In the data rows, 128 means zero.
Here is a table of points, one per row:
[118, 121, 159, 114, 138, 135, 145, 99, 120, 142, 107, 189, 135, 90, 152, 91, 153, 74, 132, 189, 135, 121, 93, 95, 82, 113, 120, 119, 162, 154, 97, 85, 127, 95, 138, 38, 138, 105, 108, 108, 126]
[111, 136, 55, 171, 190, 126, 136, 159, 136, 127, 146, 186, 147, 155, 98, 136, 90, 137, 125, 94, 128, 101, 107, 84, 167, 156, 145, 111, 112, 160, 140, 132, 88, 110, 108, 144, 174, 115, 92, 141, 99]
[135, 142, 127, 108, 114, 103, 146, 127, 126, 148, 65, 114, 122, 143, 168, 133, 77, 136, 131, 151, 79, 99, 129, 128, 187, 127, 137, 101, 114, 161, 137, 150, 83, 149, 219, 171, 126, 59, 55, 151, 138]
[153, 161, 49, 149, 106, 109, 102, 138, 196, 121, 77, 91, 137, 125, 66, 141, 155, 155, 138, 117, 120, 173, 89, 95, 131, 134, 137, 126, 151, 109, 153, 180, 87, 136, 158, 78, 106, 68, 206, 77, 166]
[109, 89, 136, 143, 91, 116, 55, 90, 79, 168, 131, 166, 92, 106, 70, 161, 121, 85, 85, 101, 177, 136, 150, 186, 108, 115, 107, 143, 135, 91, 146, 174, 130, 100, 153, 161, 179, 138, 108, 35, 150]
[95, 171, 92, 139, 75, 113, 172, 90, 152, 166, 149, 76, 139, 167, 98, 160, 91, 31, 149, 115, 84, 81, 41, 155, 137, 122, 103, 130, 106, 68, 170, 132, 161, 150, 109, 160, 152, 159, 167, 158, 94]
[108, 150, 105, 75, 154, 152, 167, 112, 118, 142, 128, 154, 103, 102, 170, 143, 117, 123, 94, 162, 200, 164, 169, 145, 109, 137, 116, 164, 147, 138, 110, 143, 141, 102, 175, 164, 146, 158, 179, 171, 90]
[184, 159, 85, 113, 153, 47, 134, 161, 156, 135, 178, 157, 141, 138, 108, 138, 93, 147, 139, 171, 84, 66, 172, 123, 87, 149, 123, 185, 86, 160, 150, 154, 106, 145, 102, 114, 144, 175, 93, 137, 113]
[171, 144, 100, 130, 156, 141, 117, 158, 151, 135, 83, 101, 119, 154, 211, 153, 121, 135, 142, 168, 147, 99, 65, 160, 137, 125, 168, 69, 86, 170, 140, 170, 117, 118, 77, 138, 177, 116, 93, 145, 128]
[211, 115, 136, 91, 141, 151, 105, 50, 122, 103, 147, 99, 135, 71, 153, 112, 112, 85, 104, 69, 116, 142, 131, 111, 137, 100, 146, 131, 116, 128, 123, 98, 139, 66, 127, 95, 84, 138, 116, 138, 132]
[109, 127, 145, 92, 168, 129, 197, 137, 133, 122, 166, 138, 106, 110, 179, 141, 181, 122, 107, 147, 122, 128, 162, 151, 131, 118, 110, 151, 141, 160, 126, 94, 160, 87, 129, 180, 171, 115, 157, 59, 152]
[143, 159, 80, 160, 106, 96, 132, 127, 154, 142, 106, 142, 139, 134, 169, 144, 106, 144, 142, 93, 170, 74, 178, 151, 133, 137, 140, 96, 252, 101, 132, 136, 91, 147, 73, 168, 82, 86, 80, 155, 168]
[156, 116, 130, 101, 90, 160, 117, 82, 124, 77, 156, 133, 172, 166, 103, 90, 133, 106, 204, 122, 157, 139, 135, 74, 147, 24, 186, 157, 124, 102, 86, 117, 151, 161, 132, 154, 121, 145, 127, 96, 131]
[172, 136, 109, 150, 156, 205, 141, 133, 138, 162, 92, 145, 153, 173, 107, 151, 109, 147, 157, 152, 90, 104, 168, 150, 108, 140, 72, 155, 71, 160, 143, 130, 142, 164, 81, 133, 122, 105, 113, 125, 81]
[137, 156, 226, 159, 99, 80, 151, 134, 137, 120, 94, 129, 149, 112, 153, 129, 100, 159, 154, 86, 118, 97, 187, 149, 123, 132, 128, 66, 82, 70, 142, 134, 62, 146, 138, 132, 167, 73, 174, 131, 76]
[176, 108, 154, 84, 125, 141, 159, 92, 140, 91, 137, 162, 68, 212, 70, 104, 156, 125, 95, 113, 154, 144, 146, 189, 194, 88, 150, 144, 148, 92, 111, 103, 148, 152, 144, 41, 176, 135, 126, 183, 144]
[94, 193, 124, 143, 146, 124, 136, 107, 83, 125, 142, 22, 98, 87, 50, 92, 182, 168, 109, 138, 124, 138, 91, 158, 85, 115, 107, 154, 143, 162, 107, 105, 123, 99, 112, 170, 160, 135, 94, 160, 96]
[77, 151, 132, 127, 73, 161, 68, 96, 107, 97, 134, 188, 82, 137, 170, 130, 140, 186, 90, 90, 95, 97, 125, 110, 108, 130, 109, 140, 130, 132, 90, 128, 159, 78, 141, 114, 94, 153, 166, 90, 130]
[152, 114, 127, 90, 99, 149, 111, 200, 95, 33, 145, 108, 174, 136, 157, 75, 136, 60, 163, 108, 132, 147, 102, 153, 149, 220, 154, 157, 134, 112, 76, 107, 143, 168, 132, 119, 113, 135, 127, 94, 127]
[109, 139, 121, 129, 161, 164, 143, 147, 150, 151, 142, 153, 129, 132, 74, 144, 84, 151, 131, 179, 71, 104, 157, 167, 147, 140, 189, 97, 96, 147, 152, 126, 88, 140, 89, 131, 96, 135, 123, 111, 68]
[162, 82, 112, 92, 106, 151, 98, 158, 30, 195, 164, 113, 163, 123, 152, 119, 149, 202, 153, 105, 127, 134, 98, 101, 156, 165, 143, 124, 155, 98, 135, 89, 114, 178, 145, 115, 128, 153, 180, 119, 152]
[134, 128, 109, 159, 151, 110, 147, 127, 114, 134, 77, 140, 153, 119, 96, 147, 84, 162, 115, 160, 111, 97, 142, 127, 165, 148, 180, 96, 94, 154, 144, 144, 240, 141, 87, 137, 139, 74, 120, 144, 93]
[124, 141, 142, 224, 162, 166, 140, 120, 90, 111, 153, 160, 89, 104, 153, 101, 137, 82, 102, 158, 92, 167, 162, 152, 109, 106, 113, 139, 168, 158, 177, 137, 151, 132, 165, 158, 150, 149, 170, 164, 164]
[44, 112, 123, 84, 156, 139, 73, 95, 127, 106, 123, 75, 128, 128, 157, 109, 128, 79, 122, 148, 158, 129, 186, 110, 117, 108, 122, 133, 121, 164, 135, 89, 126, 135, 129, 62, 128, 120, 138, 148, 155]
[122, 107, 127, 128, 77, 155, 125, 226, 89, 125, 132, 91, 49, 118, 138, 111, 119, 109, 59, 102, 134, 124, 133, 58, 102, 110, 108, 138, 121, 59, 131, 117, 135, 73, 118, 118, 84, 121, 134, 106, 124]
[115, 165, 180, 108, 112, 198, 108, 171, 214, 149, 152, 94, 156, 103, 82, 147, 134, 168, 161, 99, 163, 123, 87, 97, 108, 174, 100, 101, 138, 104, 158, 143, 210, 150, 174, 105, 106, 149, 55, 121, 163]
[84, 62, 86, 177, 130, 131, 185, 95, 117, 81, 151, 109, 125, 90, 173, 125, 136, 211, 123, 162, 129, 153, 111, 160, 85, 119, 89, 129, 113, 111, 109, 112, 122, 99, 141, 118, 147, 159, 66, 135, 146]
[76, 129, 182, 98, 128, 126, 144, 129, 128, 107, 151, 174, 113, 73, 123, 97, 97, 169, 121, 135, 146, 157, 74, 151, 98, 104, 80, 183, 106, 157, 151, 151, 116, 116, 68, 158, 138, 130, 144, 180, 141]
[144, 88, 164, 172, 113, 61, 91, 151, 176, 168, 106, 95, 149, 170, 168, 91, 121, 175, 147, 116, 161, 154, 90, 104, 153, 160, 160, 175, 138, 122, 155, 44, 129, 124, 144, 131, 93, 160, 155, 91, 132]
[120, 160, 87, 125, 91, 65, 112, 139, 153, 156, 97, 195, 140, 130, 160, 139, 200, 126, 141, 91, 98, 216, 176, 124, 133, 141, 133, 83, 110, 83, 149, 135, 90, 153, 83, 161, 114, 117, 80, 144, 100]
[146, 174, 186, 152, 130, 93, 133, 140, 50, 134, 130, 115, 156, 174, 90, 195, 168, 126, 149, 126, 184, 155, 97, 88, 148, 150, 150, 136, 144, 130, 175, 170, 83, 130, 155, 106, 61, 155, 150, 100, 163]
[124, 62, 147, 80, 149, 129, 155, 121, 141, 101, 95, 155, 133, 133, 63, 101, 139, 90, 119, 150, 115, 116, 149, 144, 93, 112, 103, 52, 140, 155, 81, 96, 133, 87, 159, 194, 134, 142, 179, 184, 179]
[101, 95, 137, 99, 196, 100, 93, 96, 125, 98, 136, 99, 117, 102, 163, 109, 123, 109, 105, 132, 137, 128, 92, 89, 123, 86, 65, 96, 139, 154, 89, 116, 141, 175, 127, 99, 62, 123, 131, 84, 102]
[135, 60, 180, 184, 110, 127, 113, 146, 180, 177, 162, 83, 142, 135, 109, 196, 157, 67, 144, 104, 94, 146, 155, 114, 157, 148, 157, 170, 129, 126, 34, 208, 116, 143, 120, 86, 142, 154, 145, 166, 129]
There is one direction along which these points spread out most. Take the direction at right angles to it along which they spread out most. Then take the direction at right angles to both along which they spread out most. Go by this last direction. For each point below, how far along it does it lie, from 0 to 99? The average is 50, and the first point in the table lies past the average. One standard deviation of the points above along it is 16.
[171, 144, 100, 130, 156, 141, 117, 158, 151, 135, 83, 101, 119, 154, 211, 153, 121, 135, 142, 168, 147, 99, 65, 160, 137, 125, 168, 69, 86, 170, 140, 170, 117, 118, 77, 138, 177, 116, 93, 145, 128] -> 51
[115, 165, 180, 108, 112, 198, 108, 171, 214, 149, 152, 94, 156, 103, 82, 147, 134, 168, 161, 99, 163, 123, 87, 97, 108, 174, 100, 101, 138, 104, 158, 143, 210, 150, 174, 105, 106, 149, 55, 121, 163] -> 48
[152, 114, 127, 90, 99, 149, 111, 200, 95, 33, 145, 108, 174, 136, 157, 75, 136, 60, 163, 108, 132, 147, 102, 153, 149, 220, 154, 157, 134, 112, 76, 107, 143, 168, 132, 119, 113, 135, 127, 94, 127] -> 68
[77, 151, 132, 127, 73, 161, 68, 96, 107, 97, 134, 188, 82, 137, 170, 130, 140, 186, 90, 90, 95, 97, 125, 110, 108, 130, 109, 140, 130, 132, 90, 128, 159, 78, 141, 114, 94, 153, 166, 90, 130] -> 28
[184, 159, 85, 113, 153, 47, 134, 161, 156, 135, 178, 157, 141, 138, 108, 138, 93, 147, 139, 171, 84, 66, 172, 123, 87, 149, 123, 185, 86, 160, 150, 154, 106, 145, 102, 114, 144, 175, 93, 137, 113] -> 57
[146, 174, 186, 152, 130, 93, 133, 140, 50, 134, 130, 115, 156, 174, 90, 195, 168, 126, 149, 126, 184, 155, 97, 88, 148, 150, 150, 136, 144, 130, 175, 170, 83, 130, 155, 106, 61, 155, 150, 100, 163] -> 39
[153, 161, 49, 149, 106, 109, 102, 138, 196, 121, 77, 91, 137, 125, 66, 141, 155, 155, 138, 117, 120, 173, 89, 95, 131, 134, 137, 126, 151, 109, 153, 180, 87, 136, 158, 78, 106, 68, 206, 77, 166] -> 38
[109, 127, 145, 92, 168, 129, 197, 137, 133, 122, 166, 138, 106, 110, 179, 141, 181, 122, 107, 147, 122, 128, 162, 151, 131, 118, 110, 151, 141, 160, 126, 94, 160, 87, 129, 180, 171, 115, 157, 59, 152] -> 43
[124, 62, 147, 80, 149, 129, 155, 121, 141, 101, 95, 155, 133, 133, 63, 101, 139, 90, 119, 150, 115, 116, 149, 144, 93, 112, 103, 52, 140, 155, 81, 96, 133, 87, 159, 194, 134, 142, 179, 184, 179] -> 67
[109, 89, 136, 143, 91, 116, 55, 90, 79, 168, 131, 166, 92, 106, 70, 161, 121, 85, 85, 101, 177, 136, 150, 186, 108, 115, 107, 143, 135, 91, 146, 174, 130, 100, 153, 161, 179, 138, 108, 35, 150] -> 34
[144, 88, 164, 172, 113, 61, 91, 151, 176, 168, 106, 95, 149, 170, 168, 91, 121, 175, 147, 116, 161, 154, 90, 104, 153, 160, 160, 175, 138, 122, 155, 44, 129, 124, 144, 131, 93, 160, 155, 91, 132] -> 37
[84, 62, 86, 177, 130, 131, 185, 95, 117, 81, 151, 109, 125, 90, 173, 125, 136, 211, 123, 162, 129, 153, 111, 160, 85, 119, 89, 129, 113, 111, 109, 112, 122, 99, 141, 118, 147, 159, 66, 135, 146] -> 31
